In the data rows, the value 500 means zero.
Here are some rows, each followed by its group. Groups can overlap.
[632, 363, 477, 551, 478, 597, 466, 546, 538, 581, 513, 385, 475, 478, 485,
 439, 360, 554, 425, 631, 617, 500, 386, 459, 452, 455, 536, 508, 648, 535,
 439, 571, 343, 387, 444, 569, 707, 526, 443, 501, 448, 510, 530, 402, 504,
 305, 589, 551] 1
[570, 401, 345, 620, 520, 566, 402, 510, 518, 527, 640, 351, 457, 471, 501,
 599, 426, 580, 555, 532, 580, 603, 436, 372, 446, 433, 474, 545, 507, 373,
 595, 413, 523, 407, 466, 515, 501, 555, 509, 424, 350, 395, 656, 424, 408,
 382, 687, 531] 2
[353, 471, 619, 345, 488, 594, 671, 416, 556, 357, 381, 709, 528, 453, 505,
 503, 390, 438, 445, 613, 514, 399, 508, 473, 559, 512, 633, 539, 522, 531,
 331, 498, 425, 459, 484, 410, 327, 261, 681, 647, 394, 508, 353, 616, 497,
 541, 462, 534] 3
[358, 474, 678, 479, 619, 438, 458, 502, 436, 481, 602, 719, 431, 623, 590,
 807, 530, 536, 581, 369, 345, 545, 580, 583, 566, 452, 626, 479, 475, 460,
 657, 613, 568, 415, 559, 340, 548, 427, 567, 454, 543, 495, 450, 696, 520,
 450, 448, 570] 2
[504, 346, 439, 485, 584, 430, 377, 585, 320, 751, 697, 325, 333, 402, 593,
 607, 579, 554, 413, 646, 393, 501, 623, 488, 349, 289, 395, 589, 517, 392,
 467, 492, 669, 516, 660, 400, 511, 696, 616, 496, 597, 465, 533, 388, 358,
 372, 634, 419] 2
[540, 435, 460, 422, 416, 618, 558, 525, 524, 723, 544, 419, 573, 379, 647,
 486, 630, 549, 261, 544, 576, 458, 505, 336, 467, 324, 599, 360, 387, 523,
 357, 540, 445, 493, 514, 562, 508, 532, 497, 494, 447, 453, 453, 278, 306,
 585, 646, 545] 1
[506, 436, 533, 622, 546, 538, 386, 425, 526, 371, 561, 578, 456, 520, 523,
 556, 457, 525, 655, 491, 528, 662, 405, 444, 415, 365, 420, 610, 519, 373,
 641, 445, 462, 435, 410, 450, 390, 406, 667, 444, 297, 514, 574, 638, 550,
 467, 581, 576] 2
[422, 616, 577, 295, 409, 639, 537, 511, 474, 486, 417, 552, 543, 468, 516,
 495, 542, 404, 330, 552, 387, 311, 481, 604, 634, 543, 717, 380, 519, 479,
 437, 493, 464, 526, 469, 517, 411, 484, 492, 620, 639, 645, 348, 561, 544,
 482, 496, 551] 3
[401, 572, 679, 426, 362, 613, 528, 323, 513, 378, 503, 746, 560, 502, 698,
 472, 507, 518, 554, 359, 454, 481, 489, 495, 407, 409, 415, 570, 529, 528,
 582, 495, 448, 496, 445, 328, 241, 309, 800, 462, 421, 555, 320, 745, 550,
 547, 408, 520] 4
[642, 431, 446, 487, 510, 540, 455, 574, 557, 451, 537, 599, 539, 479, 492,
 589, 370, 565, 420, 632, 628, 384, 460, 406, 443, 327, 567, 456, 627, 361,
 499, 550, 320, 467, 437, 567, 633, 485, 441, 607, 400, 447, 538, 356, 418,
 333, 508, 612] 1
[591, 600, 638, 456, 453, 319, 826, 464, 668, 469, 285, 632, 512, 504, 511,
 443, 577, 371, 570, 350, 745, 469, 580, 416, 535, 696, 330, 402, 190, 565,
 418, 412, 449, 729, 593, 691, 434, 450, 404, 334, 672, 547, 552, 423, 569,
 892, 444, 487] 5
[444, 597, 332, 535, 541, 596, 538, 455, 520, 672, 616, 383, 544, 466, 609,
 488, 688, 443, 407, 344, 363, 431, 611, 424, 553, 529, 474, 505, 320, 584,
 434, 294, 718, 644, 515, 577, 356, 635, 486, 426, 591, 349, 488, 305, 351,
 622, 513, 336] 6
[503, 455, 504, 393, 464, 599, 646, 503, 558, 445, 426, 544, 475, 432, 418,
 452, 473, 443, 431, 590, 606, 305, 490, 437, 600, 595, 635, 418, 522, 545,
 431, 423, 450, 518, 449, 583, 364, 398, 524, 668, 536, 497, 501, 429, 443,
 485, 543, 537] 3
[632, 379, 522, 542, 431, 513, 363, 586, 463, 562, 507, 358, 453, 458, 426,
 440, 459, 645, 360, 635, 552, 535, 339, 453, 472, 316, 622, 482, 702, 579,
 428, 647, 414, 341, 483, 542, 674, 538, 411, 548, 491, 536, 475, 531, 501,
 262, 537, 662] 1
[445, 320, 663, 233, 406, 804, 456, 438, 450, 407, 408, 626, 492, 503, 573,
 614, 346, 474, 600, 457, 626, 471, 481, 348, 512, 379, 643, 476, 504, 651,
 491, 590, 520, 286, 420, 102, 312, 377, 692, 639, 560, 563, 439, 783, 593,
 718, 456, 532] 4
[627, 471, 647, 639, 380, 409, 609, 500, 580, 330, 319, 534, 484, 492, 301,
 296, 289, 595, 534, 596, 676, 441, 398, 581, 468, 568, 522, 506, 536, 554,
 371, 553, 324, 556, 420, 616, 532, 360, 410, 539, 350, 585, 549, 592, 653,
 572, 453, 598] 5
[540, 420, 563, 552, 478, 469, 349, 576, 410, 477, 446, 375, 360, 476, 307,
 352, 391, 639, 436, 638, 526, 574, 330, 481, 516, 361, 524, 493, 689, 665,
 503, 658, 456, 405, 438, 554, 680, 510, 464, 488, 490, 604, 459, 483, 603,
 320, 453, 698] 1
[568, 400, 419, 617, 452, 402, 516, 468, 520, 387, 499, 432, 456, 411, 453,
 376, 365, 536, 561, 524, 576, 544, 495, 456, 519, 572, 404, 543, 564, 409,
 501, 544, 414, 413, 421, 511, 574, 467, 459, 430, 391, 530, 599, 445, 540,
 445, 547, 488] 6
[579, 459, 408, 608, 514, 519, 434, 466, 529, 505, 635, 396, 486, 544, 430,
 505, 435, 610, 625, 572, 593, 676, 419, 475, 532, 475, 427, 578, 493, 395,
 616, 403, 463, 384, 453, 566, 424, 528, 466, 427, 358, 451, 686, 481, 495,
 381, 594, 555] 2
[609, 477, 468, 676, 514, 430, 400, 575, 588, 524, 484, 452, 424, 532, 443,
 433, 379, 577, 534, 579, 616, 515, 393, 455, 489, 425, 564, 431, 611, 539,
 517, 528, 425, 492, 460, 663, 627, 505, 373, 592, 467, 492, 565, 429, 519,
 373, 522, 590] 1
[340, 694, 401, 572, 547, 352, 457, 585, 436, 646, 627, 420, 322, 529, 500,
 516, 704, 379, 453, 630, 240, 430, 591, 535, 350, 354, 419, 505, 404, 568,
 588, 320, 684, 773, 686, 646, 511, 699, 634, 554, 611, 515, 463, 561, 484,
 456, 479, 491] 4
[581, 386, 323, 605, 533, 577, 386, 568, 491, 536, 676, 383, 472, 503, 496,
 561, 503, 627, 584, 624, 572, 638, 498, 385, 520, 376, 472, 556, 527, 394,
 594, 379, 531, 375, 501, 526, 543, 588, 489, 480, 438, 430, 649, 357, 389,
 386, 657, 460] 2
[615, 565, 503, 381, 528, 430, 542, 493, 576, 533, 438, 531, 469, 614, 453,
 536, 374, 479, 610, 369, 513, 552, 553, 460, 568, 646, 301, 552, 567, 403,
 491, 549, 507, 380, 561, 498, 623, 543, 311, 237, 620, 489, 594, 449, 440,
 535, 311, 443] 4
[511, 544, 556, 436, 412, 425, 801, 399, 584, 512, 407, 553, 648, 474, 525,
 364, 535, 405, 451, 331, 487, 353, 578, 496, 555, 546, 540, 397, 277, 584,
 301, 380, 503, 614, 473, 596, 514, 479, 510, 404, 597, 501, 445, 453, 514,
 753, 540, 444] 5
[574, 403, 362, 593, 532, 559, 398, 493, 550, 455, 577, 436, 504, 474, 469,
 567, 429, 573, 660, 527, 551, 658, 412, 381, 578, 438, 507, 601, 516, 418,
 616, 402, 453, 334, 376, 546, 535, 447, 464, 491, 343, 421, 691, 452, 461,
 437, 680, 585] 2
[598, 532, 608, 649, 568, 374, 401, 614, 594, 323, 430, 464, 363, 537, 391,
 509, 384, 574, 593, 580, 716, 558, 384, 416, 510, 542, 472, 391, 618, 555,
 635, 474, 371, 539, 445, 734, 561, 415, 361, 484, 470, 558, 590, 518, 589,
 497, 477, 718] 1
[455, 508, 501, 359, 473, 633, 619, 520, 635, 518, 471, 591, 559, 367, 514,
 463, 447, 517, 372, 495, 624, 252, 517, 464, 490, 544, 610, 411, 516, 519,
 462, 394, 395, 545, 493, 529, 353, 407, 578, 710, 461, 540, 379, 446, 419,
 493, 624, 485] 3
[544, 564, 313, 620, 510, 424, 459, 440, 548, 527, 528, 404, 470, 517, 436,
 440, 563, 446, 523, 541, 410, 564, 417, 461, 450, 564, 366, 404, 487, 433,
 628, 391, 484, 480, 463, 626, 551, 538, 454, 403, 417, 449, 544, 533, 487,
 351, 523, 560] 4
[470, 696, 625, 409, 282, 380, 631, 475, 721, 404, 296, 565, 576, 542, 362,
 344, 488, 434, 672, 430, 627, 477, 369, 542, 788, 548, 561, 553, 567, 513,
 545, 436, 455, 426, 575, 643, 413, 258, 429, 302, 650, 588, 407, 501, 618,
 605, 553, 598] 3
[476, 467, 336, 570, 534, 596, 364, 498, 434, 550, 628, 450, 546, 482, 503,
 603, 533, 521, 549, 516, 375, 605, 451, 589, 532, 470, 523, 526, 555, 330,
 649, 434, 534, 410, 448, 450, 557, 559, 468, 526, 427, 450, 579, 461, 579,
 362, 613, 473] 2
[681, 400, 331, 591, 520, 580, 497, 658, 517, 568, 637, 453, 530, 392, 501,
 567, 281, 587, 408, 566, 633, 318, 315, 373, 385, 398, 574, 388, 616, 470,
 531, 537, 332, 340, 370, 655, 703, 555, 336, 548, 371, 550, 547, 410, 443,
 320, 606, 684] 1
[577, 518, 647, 677, 556, 388, 536, 553, 540, 377, 485, 559, 317, 535, 384,
 631, 588, 551, 478, 557, 687, 590, 538, 344, 383, 473, 612, 305, 208, 632,
 562, 317, 523, 739, 344, 733, 440, 536, 466, 563, 372, 376, 677, 375, 484,
 752, 511, 661] 7
[451, 547, 549, 585, 348, 360, 846, 374, 605, 579, 471, 475, 504, 587, 579,
 568, 609, 551, 602, 412, 481, 505, 516, 410, 390, 580, 493, 378, 235, 505,
 471, 531, 504, 637, 613, 643, 565, 575, 459, 289, 547, 440, 566, 444, 460,
 818, 498, 548] 7
[529, 507, 310, 554, 497, 522, 526, 406, 576, 564, 598, 414, 551, 375, 541,
 424, 545, 502, 427, 452, 485, 467, 585, 358, 594, 531, 447, 436, 368, 491,
 491, 381, 510, 527, 482, 504, 379, 605, 493, 504, 459, 415, 567, 269, 442,
 584, 623, 489] 6
[559, 327, 627, 117, 473, 761, 574, 454, 439, 596, 148, 465, 605, 575, 354,
 227, 469, 339, 590, 369, 610, 605, 524, 765, 672, 638, 257, 673, 624, 483,
 191, 658, 532, 440, 529, 207, 409, 237, 630, 394, 586, 528, 264, 557, 440,
 445, 232, 175] 3
[415, 591, 631, 525, 399, 461, 419, 500, 558, 348, 574, 692, 466, 600, 582,
 584, 561, 568, 858, 366, 597, 661, 516, 399, 660, 427, 481, 559, 606, 447,
 767, 458, 546, 456, 512, 464, 500, 377, 535, 360, 548, 516, 490, 519, 539,
 617, 448, 634] 2
[689, 541, 312, 660, 534, 420, 481, 394, 475, 420, 581, 377, 459, 467, 397,
 392, 534, 438, 557, 570, 439, 605, 334, 424, 454, 488, 298, 468, 421, 386,
 593, 409, 426, 556, 437, 700, 454, 509, 423, 286, 324, 473, 655, 539, 578,
 332, 524, 632] 4
[498, 574, 350, 511, 407, 423, 556, 388, 492, 601, 513, 478, 467, 458, 572,
 438, 618, 412, 558, 347, 492, 497, 544, 406, 544, 448, 379, 401, 334, 541,
 512, 414, 581, 522, 494, 559, 490, 584, 474, 260, 627, 504, 534, 286, 492,
 729, 552, 525] 6
[483, 593, 477, 644, 474, 459, 533, 454, 446, 348, 438, 374, 630, 510, 368,
 355, 520, 454, 637, 402, 465, 631, 486, 731, 469, 691, 375, 697, 420, 525,
 503, 550, 549, 558, 364, 499, 558, 515, 416, 416, 368, 503, 545, 554, 722,
 562, 462, 346] 7
[462, 564, 485, 780, 534, 306, 433, 530, 632, 354, 668, 606, 424, 568, 449,
 692, 483, 495, 766, 536, 575, 620, 559, 384, 565, 402, 551, 474, 389, 411,
 682, 298, 601, 552, 436, 597, 457, 470, 532, 533, 592, 298, 700, 414, 579,
 561, 640, 602] 2
[587, 437, 509, 261, 504, 457, 572, 433, 430, 632, 227, 389, 479, 490, 316,
 303, 539, 306, 549, 597, 435, 512, 427, 815, 588, 536, 220, 607, 434, 530,
 165, 570, 600, 537, 698, 343, 457, 395, 630, 358, 672, 489, 383, 573, 611,
 405, 403, 329] 3
[563, 533, 334, 496, 519, 503, 480, 467, 514, 492, 552, 442, 471, 487, 484,
 603, 500, 459, 551, 641, 438, 488, 448, 503, 397, 482, 471, 456, 428, 442,
 584, 446, 518, 512, 472, 576, 477, 595, 474, 545, 433, 407, 569, 564, 517,
 410, 552, 554] 4
[576, 446, 348, 590, 438, 442, 452, 479, 537, 487, 555, 355, 469, 440, 438,
 464, 430, 512, 481, 510, 465, 507, 424, 457, 506, 488, 389, 463, 516, 503,
 586, 367, 541, 479, 447, 513, 430, 593, 409, 461, 477, 469, 594, 535, 481,
 465, 569, 456] 4
[550, 406, 419, 480, 459, 314, 581, 483, 519, 302, 565, 466, 456, 545, 432,
 588, 508, 456, 553, 617, 433, 606, 468, 400, 503, 561, 496, 256, 447, 545,
 580, 497, 586, 463, 533, 527, 511, 601, 404, 406, 610, 501, 651, 456, 467,
 517, 519, 653] 4
[513, 622, 530, 414, 440, 529, 679, 409, 502, 631, 423, 510, 719, 399, 546,
 370, 699, 393, 232, 373, 415, 423, 595, 557, 597, 611, 585, 408, 217, 511,
 333, 428, 516, 645, 433, 543, 420, 554, 481, 514, 392, 444, 363, 421, 466,
 741, 520, 412] 5
[0, 747, 840, 139, 606, 707, 353, 809, 387, 710, 480, 741, 157, 675, 804,
 630, 632, 615, 415, 367, 91, 285, 999, 424, 453, 489, 731, 602, 803, 681,
 590, 602, 938, 834, 889, 136, 267, 578, 893, 854, 810, 540, 4, 568, 127,
 588, 86, 59] 4
[637, 568, 395, 562, 462, 399, 473, 380, 513, 486, 467, 379, 463, 516, 404,
 404, 484, 500, 560, 503, 495, 688, 321, 443, 444, 547, 328, 430, 472, 450,
 676, 441, 401, 547, 487, 728, 490, 496, 425, 238, 413, 524, 573, 527, 586,
 411, 518, 636] 4
[478, 344, 539, 496, 556, 451, 418, 562, 400, 594, 437, 341, 381, 560, 478,
 257, 412, 669, 516, 581, 501, 619, 526, 598, 443, 467, 343, 753, 632, 472,
 300, 763, 470, 492, 673, 375, 563, 469, 561, 473, 468, 611, 409, 563, 537,
 419, 360, 302] 1
[284, 405, 687, 340, 556, 562, 401, 529, 349, 509, 389, 532, 424, 603, 604,
 325, 408, 605, 532, 573, 445, 512, 606, 619, 387, 515, 360, 738, 723, 466,
 328, 806, 515, 508, 639, 259, 613, 406, 660, 565, 468, 583, 276, 713, 535,
 474, 243, 291] 1
[414, 482, 651, 446, 515, 352, 583, 525, 444, 331, 390, 692, 382, 661, 544,
 551, 322, 514, 647, 490, 431, 528, 473, 532, 440, 408, 423, 565, 635, 444,
 522, 685, 433, 400, 528, 412, 681, 301, 531, 459, 583, 598, 407, 692, 658,
 554, 239, 579] 6
[549, 605, 498, 490, 587, 388, 530, 395, 556, 661, 510, 428, 457, 653, 529,
 591, 495, 415, 514, 492, 536, 452, 508, 435, 510, 457, 435, 431, 503, 547,
 595, 483, 554, 504, 550, 521, 464, 595, 472, 406, 648, 466, 549, 584, 492,
 524, 549, 516] 4
[450, 553, 653, 493, 415, 513, 505, 261, 562, 392, 494, 688, 557, 472, 702,
 409, 572, 595, 590, 409, 474, 517, 395, 542, 429, 484, 300, 616, 476, 546,
 612, 471, 370, 568, 393, 488, 207, 256, 731, 367, 359, 608, 372, 794, 653,
 551, 487, 523] 4
[631, 467, 364, 607, 498, 500, 429, 389, 558, 476, 528, 412, 515, 403, 371,
 502, 453, 517, 603, 530, 488, 544, 406, 412, 534, 546, 340, 505, 483, 498,
 560, 434, 474, 411, 436, 499, 407, 588, 432, 471, 484, 416, 612, 472, 487,
 411, 585, 527] 4
[485, 339, 563, 537, 493, 405, 376, 524, 401, 577, 343, 279, 338, 572, 419,
 260, 364, 600, 575, 578, 501, 647, 506, 564, 505, 557, 328, 791, 665, 543,
 353, 715, 530, 428, 621, 319, 573, 528, 501, 399, 541, 653, 479, 560, 574,
 425, 392, 262] 1
[474, 413, 578, 414, 524, 467, 558, 429, 497, 545, 529, 491, 420, 686, 481,
 679, 579, 518, 452, 499, 576, 550, 583, 512, 547, 600, 499, 257, 483, 554,
 542, 483, 575, 536, 614, 390, 433, 601, 520, 447, 673, 363, 493, 576, 406,
 433, 457, 503] 4
[542, 519, 470, 608, 498, 506, 401, 642, 458, 543, 560, 458, 474, 521, 450,
 533, 350, 576, 513, 514, 450, 388, 512, 478, 441, 507, 460, 597, 662, 526,
 507, 548, 559, 449, 555, 515, 621, 597, 474, 560, 611, 540, 514, 492, 563,
 389, 353, 437] 6
[406, 527, 357, 505, 612, 381, 382, 737, 320, 434, 645, 510, 362, 508, 364,
 660, 501, 401, 438, 745, 276, 415, 667, 489, 468, 489, 594, 386, 381, 500,
 476, 389, 775, 639, 669, 467, 521, 759, 473, 664, 639, 422, 673, 382, 448,
 394, 422, 456] 4
[528, 462, 485, 596, 507, 573, 436, 456, 538, 480, 652, 516, 541, 486, 602,
 584, 484, 622, 659, 507, 563, 660, 465, 409, 476, 385, 509, 583, 539, 437,
 537, 465, 490, 397, 449, 453, 431, 454, 580, 487, 369, 451, 570, 512, 489,
 424, 576, 517] 2
[308, 699, 550, 559, 459, 379, 443, 453, 495, 547, 421, 314, 400, 626, 431,
 271, 664, 589, 633, 306, 330, 666, 767, 538, 620, 786, 321, 692, 417, 744,
 421, 436, 855, 726, 713, 402, 263, 648, 581, 378, 710, 410, 429, 468, 499,
 820, 337, 67] 1
[545, 467, 527, 549, 422, 431, 600, 461, 580, 375, 302, 519, 530, 540, 390,
 306, 275, 482, 514, 574, 647, 409, 430, 641, 448, 651, 491, 493, 572, 501,
 375, 612, 366, 478, 540, 522, 635, 375, 405, 513, 407, 582, 502, 544, 651,
 534, 354, 513] 5
[633, 475, 526, 638, 471, 493, 484, 566, 542, 370, 607, 478, 570, 458, 414,
 452, 332, 547, 520, 516, 654, 489, 468, 458, 364, 543, 502, 555, 625, 460,
 541, 547, 352, 399, 504, 574, 659, 459, 413, 504, 334, 515, 556, 533, 565,
 443, 451, 609] 7
[488, 600, 513, 496, 433, 600, 517, 346, 546, 501, 473, 591, 607, 489, 637,
 370, 535, 524, 600, 402, 452, 580, 391, 474, 426, 459, 380, 543, 532, 496,
 553, 438, 371, 434, 415, 521, 325, 344, 681, 412, 349, 492, 389, 657, 576,
 479, 485, 511] 4
[655, 323, 500, 472, 431, 522, 381, 559, 516, 540, 496, 391, 435, 442, 504,
 451, 382, 666, 377, 654, 626, 498, 352, 456, 447, 350, 538, 499, 657, 551,
 446, 679, 392, 355, 478, 535, 699, 505, 401, 513, 465, 598, 510, 455, 482,
 323, 516, 690] 1
[398, 472, 526, 508, 539, 531, 418, 486, 474, 532, 661, 535, 407, 626, 611,
 812, 551, 546, 520, 379, 447, 544, 533, 594, 536, 474, 615, 489, 496, 439,
 688, 598, 542, 406, 587, 437, 601, 572, 473, 496, 622, 479, 497, 610, 485,
 399, 553, 632] 2
[430, 644, 441, 356, 501, 606, 587, 544, 479, 608, 445, 477, 632, 438, 522,
 491, 511, 431, 302, 495, 385, 316, 472, 645, 648, 607, 710, 462, 524, 537,
 480, 528, 454, 503, 480, 492, 416, 504, 523, 652, 569, 535, 388, 465, 468,
 465, 548, 430] 3
[326, 516, 694, 290, 542, 506, 655, 433, 471, 326, 246, 716, 489, 583, 420,
 435, 432, 303, 583, 538, 330, 499, 433, 693, 633, 504, 488, 532, 496, 498,
 343, 600, 578, 556, 562, 288, 380, 189, 781, 504, 531, 562, 282, 830, 698,
 495, 329, 529] 3
[555, 420, 401, 515, 583, 534, 503, 444, 501, 444, 486, 492, 578, 446, 433,
 522, 422, 401, 551, 573, 476, 552, 336, 390, 400, 386, 486, 532, 492, 492,
 556, 475, 440, 410, 385, 539, 504, 413, 555, 495, 364, 450, 493, 668, 561,
 411, 641, 598] 4
[598, 430, 391, 592, 456, 405, 494, 478, 518, 426, 578, 430, 523, 489, 430,
 452, 408, 569, 555, 520, 538, 551, 422, 522, 478, 588, 395, 549, 584, 468,
 549, 561, 415, 422, 512, 484, 529, 574, 396, 494, 454, 480, 570, 467, 577,
 444, 505, 469] 6
[350, 600, 517, 397, 467, 586, 699, 612, 523, 452, 407, 587, 573, 387, 557,
 389, 618, 321, 334, 429, 511, 378, 496, 604, 507, 624, 869, 432, 446, 565,
 372, 483, 441, 658, 452, 461, 706, 545, 481, 839, 421, 569, 409, 409, 500,
 513, 537, 385] 5
[493, 546, 411, 514, 431, 524, 572, 501, 687, 512, 413, 494, 531, 432, 382,
 426, 429, 422, 465, 608, 611, 350, 442, 457, 646, 546, 540, 453, 504, 631,
 407, 404, 425, 537, 433, 597, 367, 399, 505, 578, 523, 487, 472, 499, 505,
 498, 640, 584] 3
Which 3 groups are nearest to each row below, nearest first, going by the average distance to the group's rows?
[527, 355, 673, 363, 544, 503, 494, 536, 401, 350, 383, 680, 477, 541, 581,
 587, 344, 612, 479, 621, 638, 492, 501, 480, 461, 413, 439, 522, 604, 424,
 438, 723, 349, 465, 541, 428, 646, 319, 476, 530, 430, 535, 442, 579, 500,
 454, 279, 596] -> 1 6 2
[609, 318, 411, 498, 451, 540, 318, 539, 489, 549, 613, 281, 517, 498, 498,
 513, 470, 616, 589, 567, 588, 714, 426, 402, 454, 417, 391, 574, 584, 433,
 580, 493, 425, 320, 517, 469, 573, 600, 409, 317, 422, 468, 623, 421, 395,
 341, 630, 597] -> 2 6 1
[274, 591, 724, 217, 532, 453, 779, 464, 525, 291, 340, 791, 495, 517, 569,
 618, 413, 310, 630, 436, 512, 357, 505, 573, 571, 527, 519, 427, 530, 494,
 426, 560, 515, 513, 623, 371, 386, 211, 703, 454, 621, 617, 327, 741, 607,
 648, 267, 538] -> 3 5 6
[412, 395, 558, 498, 523, 443, 445, 568, 334, 561, 366, 307, 386, 698, 436,
 191, 464, 647, 603, 549, 441, 613, 625, 678, 465, 623, 173, 864, 736, 548,
 377, 709, 598, 490, 714, 351, 562, 549, 519, 466, 595, 571, 400, 606, 580,
 456, 302, 177] -> 1 6 3
[427, 379, 517, 576, 547, 356, 439, 543, 347, 581, 550, 313, 330, 528, 432,
 373, 484, 532, 456, 691, 371, 506, 618, 612, 392, 466, 369, 770, 428, 496,
 283, 636, 725, 675, 725, 376, 591, 655, 561, 584, 642, 566, 513, 451, 526,
 502, 440, 290] -> 6 1 2
[608, 398, 460, 584, 527, 488, 441, 590, 494, 581, 537, 461, 470, 461, 463,
 472, 351, 611, 398, 636, 627, 478, 424, 454, 430, 426, 572, 520, 593, 520,
 504, 568, 388, 411, 457, 614, 631, 548, 402, 541, 434, 486, 588, 448, 492,
 350, 469, 555] -> 1 6 2
Which 2 groups are nearest to each row below, nearest first, going by the distance to the group's nearest row?
[581, 557, 452, 453, 516, 450, 526, 386, 467, 439, 296, 450, 572, 468, 290,
 384, 526, 271, 519, 543, 437, 517, 369, 814, 709, 594, 523, 489, 427, 554,
 374, 495, 443, 464, 393, 458, 454, 437, 487, 451, 578, 529, 501, 562, 705,
 438, 583, 451] -> 7 3
[525, 438, 548, 554, 467, 370, 574, 517, 485, 399, 510, 489, 512, 591, 434,
 505, 319, 545, 602, 488, 575, 521, 468, 549, 404, 492, 431, 556, 556, 459,
 517, 592, 385, 476, 497, 489, 753, 488, 437, 459, 466, 522, 558, 598, 585,
 512, 459, 531] -> 7 6
Which 2 groups are nearest to each row below, nearest first, going by the distance to the centre of the group?
[475, 588, 572, 494, 418, 531, 470, 354, 473, 378, 504, 559, 462, 498, 558,
 490, 528, 473, 579, 552, 488, 609, 416, 452, 421, 477, 436, 443, 493, 528,
 636, 488, 494, 529, 520, 520, 316, 372, 660, 418, 466, 567, 467, 647, 609,
 564, 420, 626] -> 4 6
[524, 440, 559, 439, 386, 516, 543, 450, 489, 562, 463, 437, 558, 472, 585,
 349, 599, 580, 422, 472, 650, 623, 535, 450, 397, 540, 475, 535, 407, 462,
 440, 588, 452, 487, 566, 606, 528, 513, 369, 276, 352, 534, 510, 406, 477,
 614, 439, 578] -> 7 6
Which 3 groups are nearest to each row below, nearest first, going by the distance to the centre of the group?
[623, 490, 652, 582, 343, 397, 567, 521, 530, 328, 363, 568, 546, 553, 320,
 288, 368, 578, 517, 617, 756, 464, 411, 525, 513, 594, 501, 547, 544, 538,
 367, 547, 277, 563, 443, 656, 551, 357, 356, 494, 387, 560, 549, 560, 667,
 509, 406, 614] -> 5 7 1
Which 2 groups are nearest to each row below, nearest first, going by the average distance to the group's rows?
[415, 612, 516, 424, 458, 589, 712, 493, 479, 514, 421, 469, 621, 342, 557,
 338, 702, 261, 272, 363, 413, 427, 568, 574, 567, 521, 767, 480, 241, 574,
 319, 374, 521, 664, 371, 523, 603, 540, 500, 713, 413, 512, 446, 352, 564,
 687, 554, 358] -> 5 3
[385, 456, 820, 414, 543, 342, 555, 541, 427, 215, 386, 799, 423, 580, 614,
 539, 353, 489, 586, 557, 542, 487, 539, 467, 435, 443, 421, 521, 621, 496,
 494, 702, 438, 439, 569, 333, 610, 297, 588, 431, 551, 626, 399, 702, 629,
 539, 217, 603] -> 6 3
Which 3 groups are nearest to each row below, nearest first, going by the distance to the group's nearest row?
[622, 573, 750, 544, 460, 232, 704, 491, 587, 346, 277, 654, 464, 689, 430,
 456, 397, 440, 679, 536, 808, 483, 448, 485, 481, 686, 396, 510, 451, 533,
 426, 560, 311, 615, 563, 657, 608, 348, 352, 354, 599, 630, 567, 542, 666,
 685, 293, 594] -> 5 1 3
[200, 507, 651, 280, 553, 488, 501, 461, 355, 487, 423, 566, 479, 515, 662,
 375, 624, 547, 486, 405, 354, 553, 839, 574, 469, 494, 256, 719, 469, 565,
 266, 609, 740, 689, 701, 274, 300, 443, 737, 475, 511, 497, 283, 531, 430,
 679, 237, 137] -> 1 4 3
[549, 530, 431, 421, 412, 614, 591, 514, 602, 463, 551, 496, 548, 415, 512,
 475, 424, 541, 315, 567, 644, 274, 515, 415, 586, 568, 666, 415, 507, 531,
 479, 386, 329, 468, 454, 614, 352, 486, 485, 659, 509, 506, 464, 449, 333,
 484, 678, 562] -> 3 6 1
[519, 446, 459, 568, 498, 437, 559, 570, 530, 520, 502, 450, 504, 578, 499,
 537, 388, 560, 594, 486, 499, 462, 484, 436, 563, 524, 490, 467, 585, 555,
 486, 470, 449, 386, 556, 504, 626, 600, 453, 482, 663, 448, 590, 465, 517,
 457, 518, 442] -> 6 4 1
